One vector is turned by the same rotation once a tick. Each row is the vector after some number of ticks, and that number follows the row.
The counts run from 0 to 782.
[-18, 38, 17, -2, -2, 20, -5, 8, -40, -11, 10, 6, -3, 35, -2, -26, 35, -1, 7, -4, 4, 10, -16, 20, 0, 18, 33, -34, 11, 4, 3, -28, 24, 5]  283
[-18, 11, 21, -13, -17, 2, 5, 11, -33, 20, -1, -8, -2, 52, -9, -2, 33, -5, -11, 12, -13, 10, 5, -5, 13, 15, 12, -26, -3, 13, 14, -25, 51, 19]  77
[-10, 12, 26, 0, -21, 2, -26, -5, -20, -4, 6, -11, -2, 35, -20, -12, 40, 6, 2, 13, -30, -1, 5, 16, 3, 30, 21, -30, 3, -7, -17, -38, 28, -8]  405
[-21, 6, 31, -5, -27, -22, -4, 12, -27, -35, 23, 11, 10, 26, -14, -16, 32, 12, 10, 2, -25, 32, -1, 7, 1, 7, 6, 8, -28, -22, -2, -36, 24, 14]  708
[-34, 3, 7, -2, -2, -3, 18, 23, -29, -8, 3, 17, 3, 42, -15, -2, 3, -3, -9, 2, 16, 26, -14, 31, -5, 7, 12, -11, -8, -10, 15, -31, 56, 15]  309
[-43, -22, 21, -4, -14, -15, -6, 18, -16, -28, 21, 9, 3, 26, -9, -9, 20, 14, -24, 15, -26, 10, 10, -3, -20, 10, 16, -21, -3, 2, 4, -32, 41, 19]  5
[-32, 6, 20, 4, -3, -6, -1, 18, -25, -39, 20, 10, 17, 20, -10, -26, 8, 7, -22, -10, -6, 35, -5, 27, -8, -5, 28, -14, -2, -19, 8, -34, 31, -11]  727
[-6, 18, 19, -2, -5, 2, 24, 3, -20, -18, 27, -5, -8, 44, -1, -31, 31, 12, 2, 8, -11, 25, -25, 2, -12, 1, 11, -41, -11, 18, -7, -3, 33, 35]  713
[-30, 8, 21, -17, -21, -6, 15, 12, -29, -12, 10, 9, 16, 44, 1, -22, 13, 9, -12, 0, -29, 33, 18, 11, 21, -13, 11, 0, -18, -11, 23, -22, 29, -2]  125
[-29, 11, 20, -19, -23, 11, -11, 4, -23, 1, 0, 17, -9, 56, -17, -10, 29, 4, 8, 16, -10, -2, 8, 14, 8, 37, 12, -12, -3, -4, 10, -37, 28, 12]  35
[-43, -13, 11, -21, -22, -1, -2, 15, -7, -43, 10, 17, -10, 35, 11, -27, 27, 6, -3, 10, -24, 21, -5, 10, -17, 5, 9, -18, -14, -6, -2, -28, 18, 26]  730
[-36, -12, 11, -18, -22, 9, -9, -2, -1, -38, 11, 14, -11, 45, 3, -32, 21, 11, -13, 17, -29, 14, -6, 18, -16, 17, 9, -30, -3, -1, -6, -28, 13, 16]  629
[-31, 18, 29, 10, -2, -3, 20, 10, -30, -8, 2, 7, 4, 30, -24, -14, 15, 35, 10, 5, -18, 1, 16, 36, 12, 6, 33, -7, 4, -8, 16, -12, 44, -13]  122
[-7, 38, 31, 5, -6, 7, 2, 14, -39, 2, 7, 10, -3, 29, -17, -14, 42, 5, 19, 9, -6, 5, 1, 7, 5, 10, 30, -16, 3, -3, -11, -29, 41, 7]  636
[-36, -13, 10, -7, -18, -11, 7, 18, -18, -14, 1, 8, 3, 46, -22, 2, 6, 1, -9, 7, -6, 27, 0, 37, 3, 14, 4, 5, -26, -16, 15, -34, 44, 9]  580
[-31, 9, 18, -16, 0, 14, -2, 1, -12, -6, -14, 16, -7, 50, 3, -16, 7, -5, -25, 12, -2, 27, -2, 23, 2, 15, 6, -42, 20, -2, 10, -35, 40, 3]  56
[-45, -5, -1, -14, -13, 4, 10, 27, -22, -9, -1, 9, 3, 44, 7, -17, 15, -5, -23, 5, -11, 15, 13, 14, -10, -12, 28, -25, 2, 1, 17, -22, 46, 13]  600
[-14, 17, 7, -9, -21, 4, 6, 20, -33, 4, -20, -22, -6, 41, 3, -4, 37, -23, 1, 2, -5, 26, -11, 27, 12, 1, 11, -26, -13, -7, 10, -28, 42, 15]  431
[-38, -15, 0, -9, -27, -7, 9, 21, -10, -18, -16, 12, -5, 45, -7, -9, 19, -3, 6, 17, -23, 14, 12, 35, -9, -6, 15, -11, -21, -21, -5, -28, 38, 13]  187
[-16, -4, 27, -16, -26, -3, -10, -4, -11, -3, 9, -3, -6, 48, -12, -13, 33, 11, -11, 25, -41, 4, 13, -4, 8, 27, 3, -33, -1, 8, -7, -27, 28, 15]  176
[-5, 4, 34, 5, -17, -22, 14, 0, -19, -15, 23, -26, -1, 33, -16, -8, 27, 23, -5, 5, -30, 31, -21, 9, 11, 19, -3, -23, -23, 7, 9, -8, 36, 21]  49
[-29, -14, -9, -5, -24, -4, 13, 29, -21, -9, 0, -20, 5, 43, 3, -13, 28, -8, -20, 3, -22, 17, 5, 23, -11, -16, 26, -25, -18, 0, 5, -14, 43, 15]  229
[-8, 39, 30, 1, 4, 10, 23, -1, -26, -17, -2, 3, -11, 33, 5, -24, 27, 15, 13, 1, 0, 25, -23, 26, 10, 5, 13, -41, 8, 1, 4, -10, 33, 8]  614
[-23, 16, 17, -8, -21, -5, 9, 19, -36, 2, 13, 22, 8, 44, -17, -17, 28, -4, 11, 10, -10, 16, 19, 2, 0, -7, 24, 11, -20, -16, 2, -31, 35, 8]  165
[-23, -10, 19, -2, -14, -21, 17, 19, -23, 5, -2, -14, 8, 38, -19, 7, 11, 0, -18, 9, -19, 35, 11, 18, 10, -4, 5, -12, -20, -11, 12, -21, 61, 9]  621
[-12, 16, 21, 12, -11, -5, 20, 4, -28, 14, -5, -14, 2, 43, -30, -6, 27, 22, 12, 11, -19, 4, 8, 33, 14, 6, 27, -16, -7, -5, 4, -9, 53, -6]  493
[-36, 3, 7, -14, -13, 4, 10, 13, -10, -11, -23, 25, -11, 49, -1, -15, 15, 1, 10, 22, -11, 8, 16, 38, -5, 3, 17, -17, 1, -20, -7, -31, 38, 7]  287
[-24, -1, 24, 15, -10, -19, -7, 21, -26, -39, 11, -19, 6, 4, -6, -7, 26, 2, -13, -8, -12, 36, -21, 19, -14, 3, 19, -23, -5, -15, -2, -29, 41, 7]  232
[7, 37, 33, 3, -8, 2, 12, -8, -25, -9, 4, -16, -2, 35, -2, -31, 34, 9, 9, 7, -20, 32, -14, 11, 12, -1, 13, -45, 0, 0, -12, -15, 26, 6]  343
[-18, 9, 35, -13, -11, -6, 16, -2, -7, -20, -2, 13, -19, 33, 7, -12, 27, 14, 6, 24, -22, 25, -12, -3, 3, 16, -13, -37, 3, 2, -3, -18, 40, 40]  590
[-16, 30, 27, -9, -18, 7, 7, 11, -36, 8, 5, 22, 0, 48, -19, -14, 34, 6, 20, 13, -13, 7, 17, 10, 12, 12, 22, 2, -9, -11, 0, -31, 34, 0]  265
[-17, 22, 24, -1, -6, 6, 3, 0, -27, -41, 20, -3, -8, 30, -3, -25, 32, 18, 5, -8, -3, 22, -35, 29, 2, 30, 9, -27, -1, 9, 9, -19, 15, 14]  755
[-29, 25, 29, 2, -5, 10, 13, 6, -28, -3, 6, 6, 0, 36, -18, -17, 26, 28, 8, 4, -18, -4, 16, 27, 15, 16, 31, -16, 12, 4, 21, -12, 34, -8]  223
